M =
178,161,139,142,141,175,113,143,116,172,147,196,147,92,135,135
72,71,78,135,130,129,143,76,91,82,80,122,99,214,146,138
103,93,101,89,165,137,79,64,129,125,159,114,165,167,168,97
179,172,159,134,127,137,136,159,136,169,149,162,145,95,121,131
93,88,88,129,134,203,104,118,100,97,96,174,101,172,145,153
99,109,122,136,140,185,104,156,151,102,130,144,119,160,146,166
133,150,156,134,87,118,177,222,148,111,86,122,77,133,91,166
162,157,147,155,140,131,147,139,134,158,148,150,149,109,135,132
170,158,143,128,137,147,134,135,121,167,148,165,151,107,132,120
126,139,138,188,96,85,210,143,117,113,80,114,85,127,98,153
59,89,121,157,129,136,149,158,163,62,105,81,98,220,142,195
125,145,168,112,117,53,157,133,178,127,152,54,141,131,113,111
95,111,115,220,131,144,165,141,124,92,95,130,96,150,135,196
94,92,103,133,179,134,106,71,143,117,166,105,172,170,182,111
Indices start at 1.
Give the top entry of the column that holds the smallest entry.
A: 175
The entry just right of the largest entry is 148
Give the entry in the bottom-left corner.
A: 94
Give the entry in the bottom-right corner.
A: 111
The entry at row 1, column 3 -> 139
Give the top-left entry.
A: 178
Give the entry at row 2, column 1.
A: 72
Give the entry directly below the smallest entry.
A: 144
The entry directly above the largest entry is 156
The bottom entry of the column that holds the largest entry: 71
Give the bottom entry of the column that holds the smallest entry.
A: 134
The entry in the top-right corner is 135
The entry just left of 152 is 127
The entry directly below the largest entry -> 139
Give the entry just left of the smallest entry.
A: 117
Give the entry at row 3, column 1.
A: 103
Give the smallest entry.
A: 53
Give the entry at row 1, column 2.
A: 161
The entry in row 3 and column 3: 101
Give the largest entry.
A: 222
The entry directly above the smallest entry is 136
The entry at row 2, column 2 is 71
The entry just left of 188 is 138

Read these off the row that follows.
1) Give the largest entry.
2) Give the entry just left of the largest entry.
array([-.20,  .34, -.15, -.34, -.71, -.41, -.20,  .36,  .06,  .45, -.34,
       -.15, -.22,  .17,  .10, -.45])
1) .45
2) .06

Read these off the array that follows. Rows and columns are numbered from 1.
1) Which number is the maximum?
2) Which number is the minimum?
3) Which number is the entry directly above the largest entry?
4) Which number is the entry in the top-left corner?
5) Which number is the entry in the bottom-right corner?
6) Which number is the entry in row 3 and column 3?
7) Which number is the entry in the bottom-left corner?
8) Which number is the entry at row 1, column 3?
 .03  -.05  -.12  -.20  -.26  -.12   .38
-.20  -.12   .27  -.19   .00  -.06  -.18
-.36  -.09   .26   .00   .25   .14   .00
 .67   .38  -.10  -.04  -.22  -.48  -.13
 .31   .54   .17  -.22   .14  -.20   .01
 .13   .45   .52  -.24   .27  -.16  -.34
-.02  -.36  -.28   .46  -.04   .11  -.08
-.02   .48   .20   .14   .65   .25  -.18
-.61  -.18  -.07   .13   .30   .73   .16
-.11  -.16  -.24  -.05  -.17   .07   .51
1) .73
2) -.61
3) .25
4) .03
5) .51
6) .26
7) -.11
8) -.12

[[0.13, -0.13, 0.03, -0.05, 0.14, -0.13, 0.00, 0.13, 0.03, -0.14, -0.01], [-0.09, 0.12, 0.00, 0.10, -0.08, 0.11, 0.05, -0.04, 0.02, 0.16, 0.06]]
The entry just right of -0.05 is 0.14
The entry just right of -0.09 is 0.12
Find the entry just left of 0.02.
-0.04
Find the entry just left of 0.05.
0.11
The entry just left of the largest entry is 0.02
Find the entry just left of the smallest entry.
0.03
The entry just left of -0.04 is 0.05
The largest entry -> 0.16

A =
[[.55, .56, -.47, .55, -.47, -.47, .55, .55, -.48, -.47, -.48, .55],
[.62, .63, -.57, .62, -.57, -.57, .62, .62, -.57, -.57, -.57, .62]]
Rows and columns are numbered from 1.
What is the top entry of the column that holds the largest entry?
A: .56
What is the top-left entry?
A: .55
The bottom-right entry -> .62
What is the entry at row 1, column 3?
A: -.47
What is the entry in the top-right corner?
A: .55
The entry in the bottom-left corner: .62
The entry just right of the largest entry: -.57

arr = [-26  -7  16  -1   7 -14  12  10   8  13  32  23  -4]
Which number is the entry just right of 13?
A: 32
Which number is the entry just left of 13?
A: 8
The entry just right of the smallest entry is -7
The entry just right of the largest entry is 23
Which number is the entry at the centre?
A: 12
